In the data rows, 128 means zero.
Here are some points:
[119 137 134 130 163 127 141  81 161  45  87 149 103 143 126 155  98 103
  73 141  89 150]
[100  97 110 116 127 153 102 141 164  98  69 135 166 187 118 141  58 110
 150 149 146 105]
[ 83 141 183 177 137 164  92 198 130 133  85 183 114 128 101 173 103  85
 167  98 158 101]
[146 124 126 118 107 135 133 144 126 150 143 132 138 140 111 111 142 153
 144 151 118 146]
[144 149 122 104 101 166 160 118 167 149 156 143 133 155  79  90 133 187
 145 180 113 183]
[ 73 117 127 156 130 180 100 183 155 118  64 164 169 177 100 161  73 101
 192 142 177 114]
[211 103  58  58  83  58 104  64  89 164 173  81  58  87 136 146 154 163
  45  93  73 175]
[143 145 120 153 100 121 192 115 100 163 180  83 198 116 155  45 177 183
 158 183 132 131]
[126  89  87  90 123 138 108 121 171 106 100  97 160 192 137 119  69 156
 133 175 127 134]
[128 113 104  98 145 117 126 100 143  90 109 115 107 143 124 145 101 119
  87 134 106 139]
[134 101 122 133 130  83  97 120  87 142 146  76 138 100 198 104 159 113
 107  95 164  58]
[118 143 143 134 134 151 161 128 156 114 134 126 140 146 118 102 135 150
 128 153 109 163]
[161 211 101 139  45 171 169 107 135 158 148 161 164 138  45 123 140 145
 211 198  76 198]
[134 107 105 109 175 114 134  96 152  83 110 131 104 148 119 149  93 113
  90 143  96 148]
[ 97 164 147 148 154 149 163 143 153 110 133 143 123 122 132 115 136 139
 108 123 130 136]
[103  76  92 111 119 131  69 143 138 118  73 136 153 169 138 143  81  96
 142 135 160  93]
[138 138 167 158 104 107 123 166  81 187 166 121 147  83 146 110 180 124
 175  90 133 108]
[112 167 137 144 149 169 180 131 177  89 130 124 134 163 106  96 118 171
 119 159 117 161]
[153 134 102  96  87 155 139 137 147 154 143 134 124 158  89 120 126 175
 152 166 100 169]
[183 126 109 127  58  87 173  87  69 180 192 102 180  93 164  81 187 159
 147 171  93 149]
[ 93 150 166 161 164 163 140 164 159 113 117 155 112 134 112 137 124 120
 134 131 137 122]
[107 105 103 113 134 137 151 134 158 109 122  95 159 171 153  89 102 154
 132 163 150 110]
[109  90  93 101 114 130  76 123 127 119  76 129 167 166 133 153  87 100
 141 118 161  83]
[115  93  90  92 125 148 119 129 183 100  90 112 145 198 117 118  76 164
 138 173 131 137]
[171 100 159 113  64  90  64 134  58 198 159 120 111  73 140 138 164 106
 148  83 122 106]
[180 175 124 100 126 119 117  69 112 126 107 211  64  90  58 211 116  45
  96  89  58 180]
[143 108 116 119 144  98  83 101 103 111 114 113  93 108 141 164 125  97
  83  97 107 113]
[132 109  98 115 139 124 112  98 140  93 101 134  92 145 125 158  92 107
  92 118 102 134]
[ 76 161 160 175 160 198 148 177 166 107 106 192 126 150  81 147 107 108
 156 130 149 121]
[145 118 132 129 148  79  98  90  95 113 122 118  87  79 151 169 134  64
  85  64 105 100]
[ 95 135 144 173 167 150 158 169 139 115 137 126 137 117 142  98 153 129
 117 121 198 115]
Then 24 other points, each followed by its number:
[152  81  85  81 106  95  89 104 121 129 126  93 144 160 158 130 109 143
 110 147 121 125] 0
[187 118  45  45  96  93 144  45 148 141 158 108  73 124  87 140 117 192
  64 146  45 211] 1
[137 120 158 143 120  81 124 130  79 166 163 109 120  69 161 122 173 112
 129  79 147  85] 2
[114 142 142 134 133 140 130 132 133 127 127 141 116 123 122 127 137 136
 122 136 126 133] 3
[121 136 140 151 103 143 138 171 102 177 161 148 150 107 107  85 167 149
 183 133 134 135] 4
[150 123 126 106  98 138 118 151 116 167 152 137 134 118  96 124 138 146
 163 138 110 153] 5
[124 171 153 137 161 141 137  97 123 121 118 171  83  97  83 183 134  92
 103  92  87 156] 6
[135 173 171 138 141 126 113 110 109 126 112 177  76  85  97 192 139  81
 105  69  92 129] 7
[108  64 107 131 116 102  45 147  90 137  92 111 158 121 183 167 106  69
 153  81 187  45] 8
[ 98 183 123 152 180 187 175 130 198  73 108 156 122 161 104 113 110 144
 115 169 123 155] 9
[164  79  83  76 108  85  81 103 104 143 134  69 130 130 175 131 122 128
 118 102 130 109] 10
[139 151 129 164 110 134 198 124 119 152 175 105 192 144 145  58 169 198
 151 192 115 159] 11
[ 89 155 187 159 156 173 116 180 141 117  98 180 115 131  93 171 105  98
 149 104 148 126] 12
[122 158 141 149 102 154 156 158 120 161 155 125 143 125 108  92 149 155
 173 158 120 143] 13
[173  45  73  87 105  73  85 112 106 146 138  92 139 129 171 126 130 130
 124 113 143  92] 14
[167 122 115 105  85 146 121 135 143 153 142 133 117 153  90 126 126 166
 154 148 103 158] 15
[127 113 113  93 143 112 129 102 137 104 102 119 100 122 128 163 113 105
  93 110 113 132] 16
[136 115 114 103 150 125 120 111 150  87  97 142 109 147 120 144  89 114
  97 126 104 141] 17
[117  73 112 112 117 103 105 150 108 140 130  98 161 151 187 101 131 126
 140 113 169  81] 18
[110 132 211 211 153 111 103 163  85 143 135 158  89  58 144 150 163  79
 130  45 192  69] 19
[148 114 135 128 115 122 136 142 126 145 153 107 141 119 149  93 146 142
 131 130 126 130] 20
[175  83  76  73 109  89  90 106 136 134 124  90 130 156 160 130 111 143
 127 143 112 123] 21
[118  95 117 110 122 120 111 146 134 128 129 100 163 152 156  87 118 138
 135 140 156 103] 22
[169  92  69  83 113 118 109 108 163 124 111  79 143 183 139 113  85 173
 126 154 108 154] 23
Which two of these numbered points are nearest to each point below, looking only along the 7 directions in which the first points spread most? Their numbers follow each, nearest first.
[113  96 100 121 124 113 101 152 130 131 123 114 146 154 166 114 113 131
 138 138 155  96] > 22 18
[ 81 159 136 160 187 183 177 149 192  81 115 138 128 167 105  95 108 160
 116 156 140 151] > 9 3
[142 187 150 122 143 145 135  83 149 102 104 173  81 115  64 177  95  93
 100 108  83 173] > 6 7
[149 180 134 126 142 134 127  93 129 108  93 198  79 101  73 187 114  87
 101 115  81 171] > 6 7
[ 45 133 177 187 131 175  96 187 134 130  83 169 118 141  95 180  90  83
 180 116 163 111] > 12 3
[ 58 198 138 140 192 211 164 140 211  79 105 166 125 173  76 134  83 151
 125 164 129 164] > 9 12
[141 148 128 135  95 123 187 113 107 155 183  73 211 113 152  64 183 177
 161 187 122 143] > 11 13
[166 169  89 107  92 143 211  95 145 139 169 106 183 164  98  69 150 211
 143 211  85 187] > 11 13
[154 139 125 154  90 108 183 125  96 169 187 101 187 103 148  73 192 167
 160 167 114 127] > 11 13
[ 90 177 143 141 211 160 171 138 173  95 126 147 118 142 115 108 122 148
 102 145 124 145] > 9 3
[ 69 127 133 147 135 192 110 173 175  97  58 175 151 180  85 159  79 109
 171 160 166 119] > 12 9
[198 110  81  64  81  64 115  73 101 160 167  64  45  96 129 142 148 169
  69 107  64 192] > 1 21
